In the data rows, the value 50 means zero.
The same things were measured in two ways. The second way is not exact.
First some of them both ways: the first way, then the second way, then a blank line.
Array([63, 51, 62, 50, 37, 50, 63, 62])
Array([45, 63, 47, 53, 44, 35, 60, 62])

Array([63, 38, 62, 62, 49, 63, 37, 49])
Array([27, 47, 54, 52, 33, 53, 39, 63])

Array([63, 51, 50, 50, 24, 50, 75, 49])
Array([53, 47, 43, 56, 51, 21, 69, 69])

Array([63, 64, 24, 24, 49, 63, 25, 37])
Array([50, 36, 44, 62, 92, 76, 42, 65])

Array([37, 76, 37, 24, 49, 63, 63, 37])
Array([63, 40, 50, 35, 90, 51, 75, 41])

Array([25, 76, 24, 62, 49, 50, 63, 49])
Array([67, 41, 67, 63, 71, 36, 59, 17])

Array([75, 51, 62, 37, 49, 38, 75, 62])
Array([58, 73, 34, 35, 48, 24, 55, 69])

Array([50, 38, 50, 50, 49, 50, 37, 24])
Array([50, 22, 52, 45, 48, 66, 44, 56])

Array([63, 51, 62, 24, 49, 38, 25, 37])
Array([62, 55, 45, 41, 52, 84, 45, 81])

Array([63, 51, 37, 37, 62, 50, 75, 37])
Array([59, 37, 33, 30, 68, 29, 44, 55])

Array([63, 64, 62, 50, 37, 50, 12, 62])
Array([41, 69, 67, 66, 52, 79, 49, 74])

Array([50, 64, 24, 37, 49, 63, 75, 62])
Array([53, 54, 38, 54, 85, 27, 60, 35])

Array([25, 64, 24, 24, 49, 63, 75, 37])
Array([67, 28, 36, 43, 86, 45, 77, 23])

Array([63, 51, 62, 62, 62, 50, 50, 62])
Array([36, 70, 57, 43, 40, 40, 42, 52])

Array([50, 76, 24, 37, 49, 63, 75, 75])
Array([55, 69, 44, 63, 90, 27, 63, 34])

Array([25, 76, 37, 37, 49, 63, 63, 24])
Array([63, 24, 62, 40, 83, 51, 75, 33])

Array([63, 38, 50, 50, 49, 50, 25, 62])
Array([38, 60, 46, 69, 43, 69, 34, 65])

Array([25, 51, 24, 24, 49, 63, 25, 37])
Array([55, 29, 41, 61, 74, 89, 60, 33])

Array([25, 64, 62, 62, 49, 50, 63, 49])
Array([58, 48, 71, 39, 41, 42, 70, 27])

Array([63, 38, 62, 62, 49, 38, 25, 49])
Array([44, 54, 58, 55, 23, 66, 29, 67])

Array([50, 25, 62, 62, 37, 50, 37, 49])
Array([40, 44, 47, 63, 19, 58, 50, 57])

Array([50, 38, 62, 62, 49, 50, 75, 62])
Array([41, 59, 39, 45, 33, 25, 55, 38])

Array([63, 51, 62, 62, 49, 50, 75, 62])
Array([42, 62, 51, 42, 38, 18, 53, 52])

Array([63, 51, 50, 50, 49, 38, 25, 62])
Array([54, 70, 54, 62, 47, 69, 35, 66])

Array([75, 25, 50, 62, 49, 50, 37, 62])
Array([30, 58, 38, 63, 31, 45, 26, 68])

Array([75, 64, 62, 62, 49, 50, 75, 49])
Array([43, 55, 61, 36, 55, 14, 48, 67])

Array([25, 64, 24, 62, 49, 50, 63, 49])
Array([66, 38, 60, 61, 62, 37, 54, 15])

Array([63, 38, 62, 62, 49, 50, 37, 49])
Array([38, 52, 55, 51, 32, 54, 40, 64])

Array([50, 38, 50, 50, 62, 38, 63, 37])
Array([63, 38, 38, 35, 43, 42, 36, 45])

Then 16 more things, the second way only, each followed by its number:
Array([41, 36, 80, 51, 49, 61, 69, 53]) 0
Array([43, 71, 53, 79, 43, 72, 58, 44]) 1
Array([42, 70, 66, 46, 51, 27, 54, 55]) 2
Array([51, 40, 49, 58, 80, 88, 60, 50]) 3
Array([47, 46, 34, 42, 49, 70, 61, 85]) 4
Array([34, 67, 65, 61, 37, 61, 36, 63]) 5
Array([59, 45, 38, 20, 86, 11, 35, 56]) 6
Array([51, 26, 52, 47, 45, 64, 44, 62]) 7
Array([58, 49, 54, 70, 82, 68, 36, 67]) 8
Array([38, 66, 28, 53, 52, 42, 43, 72]) 9
Array([59, 36, 44, 50, 38, 66, 41, 57]) 10
Array([69, 42, 28, 47, 73, 60, 57, 21]) 11
Array([52, 47, 62, 39, 32, 45, 70, 32]) 12
Array([39, 61, 76, 55, 47, 62, 39, 63]) 13
Array([52, 25, 73, 72, 66, 75, 48, 28]) 14
Array([41, 61, 60, 67, 45, 68, 38, 50]) 15
Which numbered row above is the same thing as each row below? Its number follows it:
Array([25, 51, 62, 62, 49, 50, 63, 49]) 12
Array([75, 38, 50, 37, 49, 50, 50, 62]) 9
Array([37, 51, 50, 50, 37, 50, 25, 75]) 1
Array([63, 64, 24, 37, 49, 50, 25, 49]) 8
Then 16 more things, the second way only, each followed by its number:
Array([51, 70, 54, 49, 36, 26, 37, 69]) 0
Array([39, 56, 66, 50, 42, 53, 37, 63]) 1
Array([52, 68, 38, 51, 33, 33, 37, 31]) 2
Array([63, 24, 61, 46, 30, 66, 43, 48]) 3
Array([38, 55, 63, 39, 39, 10, 43, 64]) 4
Array([62, 42, 45, 40, 76, 26, 56, 58]) 5
Array([53, 22, 48, 31, 94, 42, 77, 45]) 6
Array([43, 69, 30, 72, 28, 72, 34, 47]) 7
Array([77, 30, 43, 47, 75, 42, 71, 24]) 8
Array([41, 38, 33, 44, 39, 81, 47, 65]) 9
Array([49, 54, 56, 53, 31, 55, 33, 67]) 10
Array([51, 63, 40, 58, 72, 49, 76, 16]) 11
Array([52, 61, 44, 43, 28, 17, 45, 52]) 12
Array([43, 36, 52, 42, 33, 31, 41, 60]) 13
Array([46, 67, 43, 25, 49, 70, 52, 70]) 14
Array([58, 64, 47, 34, 17, 71, 59, 18]) 15
Which numbered row above is the same thing as each row below? Its number follows it:
Array([12, 38, 75, 50, 62, 38, 50, 62]) 15
Array([25, 64, 37, 37, 49, 63, 63, 75]) 11
Array([50, 38, 50, 62, 62, 38, 63, 75]) 2
Array([50, 25, 62, 37, 49, 50, 25, 37]) 9
Then 16 more things, the second way only, each followed by its number:
Array([48, 34, 42, 38, 42,  3, 42, 67]) 0
Array([48, 73, 44, 54, 21, 34, 49, 43]) 1
Array([39, 64, 51, 40, 41, 19, 53, 52]) 2
Array([52, 47, 63, 41, 34, 40, 66, 29]) 3
Array([51, 37, 42, 60, 72, 62, 62, 22]) 4
Array([49, 65, 40, 59, 75, 44, 69, 29]) 5
Array([55, 32, 38, 55, 39, 73, 18, 53]) 6
Array([64, 41, 30, 53, 72, 28, 55, 45]) 7
Array([50, 49, 57, 50, 24, 60, 44, 55]) 8
Array([53, 56, 61, 46, 28, 50, 71, 14]) 9
Array([52, 44, 60, 35, 33, 30, 70, 27]) 10
Array([48, 66, 44, 52, 30, 63, 45, 55]) 11
Array([48, 48, 70, 48, 34, 69, 60, 34]) 12
Array([33, 39, 71, 48, 42, 74, 53, 51]) 13
Array([67, 68, 39, 34, 22, 47, 48, 36]) 14
Array([46, 57, 41, 60, 44, 61, 47, 48]) 15
Which numbered row above is the same thing as each row below? Its number follows it:
Array([50, 38, 62, 62, 49, 38, 63, 75]) 1
Array([25, 51, 62, 62, 49, 50, 75, 49]) 10
Array([25, 51, 62, 62, 49, 50, 37, 49]) 12
Array([50, 38, 62, 50, 49, 38, 37, 62]) 11
Then 16 more things, the second way only, each followed by its number:
Array([53, 61, 31, 29, 61, 35, 68, 65]) 0
Array([54, 42, 30, 61, 99, 37, 50, 48]) 1
Array([76, 39, 50, 37, 80, 51, 70, 47]) 2
Array([39, 39, 46, 52, 74, 73, 30, 62]) 3
Array([46, 42, 60, 44, 32, 67, 21, 65]) 4
Array([29, 38, 68, 46, 43, 53, 41, 66]) 5
Array([73, 27, 37, 67, 52, 90, 44, 35]) 6
Array([50, 46, 70, 48, 33, 64, 59, 36]) 7
Array([30, 81, 50, 49, 16, 80, 59, 48]) 8
Array([59, 36, 38, 61, 72, 62, 34, 63]) 9
Array([54, 54, 68, 64, 34, 46, 26, 55]) 10
Array([40, 66, 50, 45, 41, 30, 48, 55]) 11
Array([65, 57, 44, 33, 43, 29, 56, 47]) 12
Array([33, 56, 49, 48, 31,  7, 36, 57]) 13
Array([70, 41, 57, 85, 65, 36, 57, 13]) 14
Array([23, 55, 54, 60, 47, 76, 34, 77]) 15
Which numbered row above is the same thing as each row below? Its number follows it:
Array([63, 51, 50, 75, 49, 38, 37, 49]) 10
Array([25, 64, 11, 62, 37, 50, 63, 62]) 14
Array([25, 38, 24, 37, 49, 38, 25, 37]) 6
Array([63, 51, 24, 37, 49, 50, 37, 37]) 9
